Each path below is one point turned by a fixed rotation once a step. After each direction that follows a path, write how fast that rotation turns it, in deg/step (0 if it stays still).
Each turn is a multiple of 5 degrees from 10 to 175, or 0.
Each row of a path follows its step; steps can be skipped.
Rotation 1:
step 0: -5 5 0 -22 20 -12 38 -2 -15 26 -13 9 -26 -34 27 -14 -12 -22 2 -1 -7 4 9
 -22 -6 -3 -6 -2 -1 20 -7 -18 -1 -1 5 28 -9 9 0 -19 -3
step 1: 2 13 -8 -21 20 0 10 17 -15 -12 13 -30 -5 -36 -3 2 -17 9 -21 -17 -19 -4
 12 18 -3 -5 -3 -22 21 -13 -2 -14 -4 2 -28 18 11 -6 29 8 13
step 2: -10 -10 0 -28 1 6 6 7 7 2 -7 -17 -11 -18 5 -24 15 -14 10 0 -7 10 -17 -7
 0 -18 1 14 55 20 -27 -17 -10 -13 12 11 11 -8 -11 8 20
step 3: 0 44 23 -8 32 10 9 -5 -21 -8 8 -7 -15 -21 7 -22 6 -11 6 -13 1 2 -18 8 12
 0 -20 -19 17 -22 17 10 8 -6 19 -3 19 -22 -2 4 13
step 4: -5 2 -24 -18 27 8 1 7 -10 -3 -16 -3 -37 -8 -12 -23 13 2 10 -18 -24 0 -23
 -18 -21 -8 -19 -1 19 -4 -17 2 7 -6 -6 -11 -3 29 3 -26 -16
step 5: 13 0 -2 -15 7 29 -17 11 -6 20 -14 -17 -17 -2 20 -19 -10 7 14 3 -42 6 0
 -6 2 -5 -8 -25 3 -1 29 -8 -2 14 13 8 19 -19 31 -2 13
step 6: -2 -16 -28 -12 0 -11 1 5 -3 6 -5 -8 -41 -33 9 -28 22 10 6 8 12 -7 -30 5
 3 -16 13 14 11 -15 20 4 -15 8 -20 -14 1 -3 6 -2 25
step 7: -30 5 6 -15 31 -11 0 -2 3 -4 9 0 -1 12 13 -20 3 5 15 -2 -21 -3 -10 15 -2
 -59 -2 -5 -12 0 10 4 1 -17 17 0 11 -19 23 -12 14
step 8: 5 9 -10 13 8 2 15 23 -6 1 -23 0 -24 -8 1 -6 -9 -2 50 -34 -3 -4 -4 14 -9
 -13 2 -5 10 -7 12 17 -34 -16 -2 0 -22 9 -3 -12 23
step 9: 15 -9 -27 -18 -18 -4 -7 -10 -2 -3 3 -13 -36 9 3 -9 -22 -5 -6 -31 -10 13
 16 -3 19 -38 -9 -9 -1 -12 10 16 -9 -22 21 4 27 0 13 0 -3
step 10: 9 -5 -5 7 -10 14 -3 3 18 -22 -11 -18 -15 -17 9 16 -15 -11 21 -2 -13 1
 -35 2 -26 -23 -24 27 -4 -9 13 2 -21 -10 -9 -26 15 -15 2 15 13
Speeds:
5 -10 -2 4 9 -3 4 3 8 4 3 5 2 3 2 0 0 -5 1 2 0 1 -4 -3 -3 -4 17 -12 -3
 -3 7 5 -1 -3 -3 1 3 3 1 -1 1 : 40
1 0 2 5 -4 -4 1 11 0 1 7 4 2 -9 -7 -6 -5 -1 0 -2 0 -9 7 4 1 -6 0 1 4 6
 -6 8 0 -13 3 6 -2 -4 0 6 1 : 55
-2 5 7 4 -5 -1 7 2 10 -7 4 -7 -6 12 -2 -3 -7 -8 1 -5 2 5 0 -3 2 5 -3 -4
 10 -5 -5 1 -2 -4 0 -5 7 4 -2 1 2 : 55
-7 1 7 7 13 -5 0 -2 2 -5 4 -11 -6 -4 -3 2 -4 0 -2 3 1 -3 -7 -6 -3 -1 -3
 6 -11 1 2 -2 1 -5 -1 4 -5 2 4 0 -9 : 110
3 8 -1 -6 2 0 2 8 -4 -4 -1 3 -5 5 -7 -4 -6 -3 2 -1 1 6 8 -1 -9 -3 0 -7
 -5 5 0 6 -3 12 0 4 -8 3 -1 -4 -7 : 90
Rotation 2:
step 0: 5 7 -1 -12 8 -27 -3 6 9 17 13 -22 -1 -29 2 -7 13 -38 29 0 16 -9 18 27
 -15 7 -20 20 10 -26 13 26 0 -8 -3 -18 8 -1 7 6 19
step 1: 15 18 -6 -19 28 6 -1 0 31 26 3 11 -15 -28 -12 12 2 -17 -21 23 -22 -8 2
 21 9 -22 0 -3 4 -20 -35 -12 -4 -13 -19 -6 19 10 -11 3 5
step 2: 10 5 26 -11 -2 -35 -2 -28 9 17 0 34 -9 -23 -28 -9 11 21 21 8 -13 12 22 3
 34 11 6 3 -9 8 -2 11 3 18 -7 10 13 16 -16 -4 3
step 3: 27 -15 15 -2 19 -32 20 -11 0 -23 -12 -5 34 -4 -1 -12 16 -17 -15 9 18 4
 -4 18 14 -23 -9 -19 -11 3 2 17 -13 21 -4 2 -7 10 -34 11 17
step 4: 12 14 10 -33 -26 5 15 -20 -4 -16 -4 -15 -14 -20 -7 -17 6 -13 -10 9 0 -19
 -9 -12 -11 16 -26 -6 2 4 -5 -6 -23 -3 -12 -27 0 -1 -38 -28 22
step 5: 31 10 20 -7 -14 2 4 -25 -15 13 -9 -5 24 -19 5 -18 9 -29 3 -6 -34 12 16
 -3 10 15 9 3 -10 -37 -7 5 -3 -32 12 -8 3 -20 10 2 16
step 6: 18 -7 2 -7 22 -7 8 -4 27 21 -28 -6 7 -12 -29 -34 8 -13 3 -3 7 -25 5 20 1
 14 -9 11 24 -29 -1 5 1 19 -2 -26 13 7 27 9 -10
step 7: 5 -2 -10 -13 24 19 -9 -6 17 29 5 51 13 -11 -18 -12 8 -18 5 25 3 -13 -8
 -11 6 1 -24 1 -12 -13 -15 18 -3 -9 -16 5 8 1 -36 4 -11
step 8: -19 16 12 -6 10 -33 13 -12 -5 -4 19 0 10 -5 -26 -4 -1 -29 2 -2 -5 26 21
 8 12 36 -2 0 -3 12 -23 33 -6 5 -6 4 14 26 -26 6 1
step 9: -16 11 40 -5 17 -23 3 -10 -11 10 -19 -16 12 -23 4 0 39 -11 -8 11 -4 0
 -21 26 -13 -22 -7 -23 9 -2 -14 0 -1 -3 10 -22 -4 13 -27 0 14
step 10: 25 -4 -3 -21 -27 -10 -3 -28 6 -3 3 7 -39 -42 -3 -5 24 -17 4 6 -8 8 -25
 15 -4 2 -4 21 -5 -12 -13 14 -20 12 10 -10 -7 -18 -8 -9 12
Speeds:
12 0 2 0 -3 5 2 0 -3 -8 -7 1 10 5 -2 -10 -9 5 -3 0 -1 -11 3 -10 5 6 2 -5
 0 -4 4 -2 -5 -1 1 -3 1 -1 1 -3 3 : 40
2 -3 1 -6 -6 -7 1 -5 -1 -2 5 -3 -10 5 -12 -3 -3 7 3 -2 5 -2 2 4 -8 11 -3
 6 12 2 3 -1 2 0 0 0 4 6 0 -3 0 : 170
-4 5 1 -11 4 7 3 -2 1 3 -6 1 -2 -2 3 -1 9 13 8 -1 -5 -9 -3 -3 -2 0 -8 -6
 -2 9 -2 2 7 -3 2 2 4 -6 -1 -3 -1 : 140
6 8 -9 -8 -2 -1 -8 1 0 4 2 5 1 4 3 -1 3 -6 -2 -9 0 -2 0 -4 8 -4 1 4 13 1
 1 0 10 0 -4 -8 -2 -4 4 5 2 : 65
4 10 3 8 8 1 3 -5 -5 2 -3 -3 0 -2 -2 12 -7 0 5 -2 -12 6 -1 -3 -2 0 -2 0
 7 0 -1 -5 0 -5 4 -8 3 7 1 -6 3 : 95
-1 -4 3 -2 1 -4 0 5 -2 -3 -10 -2 6 -6 -5 1 1 -6 3 4 4 0 3 -4 -3 -6 7 3 5
 3 9 -2 9 6 15 1 9 -2 -1 1 -2 : 115
Rotation 3:
step 0: 30 14 4 -1 3 31 14 -26 -6 -2 -18 13 -5 -14 -23 4 3 4 6 -3 2 3 6 3 -3 48
 -13 -28 -9 -2 -17 0 -10 -14 7 17 2 1 -11 -14 -1
step 1: -24 6 5 2 -5 27 8 -10 7 -21 -2 -11 -25 9 -12 22 0 0 13 -26 0 -23 -12 -6
 -21 1 -17 -4 -7 27 -9 4 -25 8 9 8 5 -8 -16 -25 -25
step 2: -4 -9 -1 15 -13 -1 2 -18 -14 23 -12 -5 -2 -3 -19 5 -8 4 7 11 -8 -20 13
 -21 -22 3 -2 -23 23 12 14 19 5 -17 22 14 -24 22 -10 -15 -34
step 3: 24 -20 34 -6 18 16 2 0 -24 -11 0 -9 6 -1 -6 4 28 24 -15 -7 14 -9 2 -18
 -21 12 3 -17 -7 -3 7 14 -29 4 -2 18 -19 -4 10 -13 -18
step 4: 7 0 -2 19 -2 37 13 -18 2 -11 -12 9 19 0 -31 4 5 12 14 8 10 3 -16 6 3 22
 10 -10 -3 -11 -17 -5 -22 -6 27 -5 15 1 -3 -6 -42
step 5: -8 28 15 -24 2 18 25 9 1 -9 5 -9 -1 11 -25 13 5 -7 -3 1 0 -20 0 -4 -34 8
 -11 -15 -10 17 1 -1 6 5 29 19 13 24 -15 -23 -13
step 6: -15 11 1 -2 -5 21 2 -17 -25 29 -12 -5 -1 11 -12 21 5 12 -5 13 -14 6 9 5
 -26 16 -7 -4 26 13 -16 15 -16 -2 -9 14 -31 -5 0 -23 -25
step 7: 5 -27 8 22 24 13 7 -9 4 -15 -13 -29 11 -14 -10 8 18 8 -6 -8 16 -3 22 -7
 -13 -5 -8 -8 10 10 -9 -7 -29 15 27 11 -20 19 4 -19 -14
step 8: 7 -3 9 10 -5 27 14 -6 -4 -7 -33 19 9 -11 -13 -8 3 -3 0 11 16 17 -1 -28
 -24 14 9 -14 -6 -19 -6 10 10 12 14 22 13 -10 -14 -23 -32
step 9: 0 28 17 5 4 23 11 0 -10 -7 -8 -17 -5 6 -36 22 7 -7 -22 -33 -3 -10 -11 11
 -7 19 -17 -22 -14 -15 -5 -1 -2 -9 10 12 -16 -2 -24 -13 -11
step 10: -16 -4 -9 -5 -13 -6 6 -29 -5 -3 -18 -6 -11 25 -15 13 6 14 13 -11 -5 -15
 -3 -6 -13 23 7 -14 26 9 -23 16 -14 14 9 -2 -5 21 -3 -41 -16
Speeds:
1 -2 -4 5 -4 -6 -2 -9 4 -6 -10 1 -9 -5 2 0 -3 -4 3 -16 0 -4 1 -4 4 3 -2
 -6 -1 -6 0 6 3 1 -7 4 -2 -2 -6 -3 7 : 35
-5 -7 0 3 -1 3 2 14 2 1 -5 -1 -10 -2 5 -6 3 2 -1 5 2 2 6 -3 4 -3 0 -8 4
 -4 9 -1 -6 -3 4 -4 -6 -8 -9 -1 -3 : 70
9 3 0 -3 -7 2 -4 12 4 -6 -3 6 6 -1 -1 -1 4 -7 -3 0 0 3 -13 3 10 8 -1 -6
 -5 -7 -2 1 -1 4 6 3 0 2 3 0 -3 : 80
-9 4 1 -1 -8 -12 6 0 -2 8 -2 -3 -2 -5 -5 0 -3 -1 -7 -2 -11 1 -7 2 -2 -1
 -1 8 -10 0 8 0 -4 -1 4 4 1 -1 -4 -5 -5 : 95
-1 -5 -7 11 -1 -5 -5 0 11 -7 4 -4 4 8 -1 -4 -2 8 -4 2 -7 -6 -2 0 0 -6 -5
 3 3 -4 -10 -1 -7 -2 6 0 6 0 -4 -4 -1 : 125
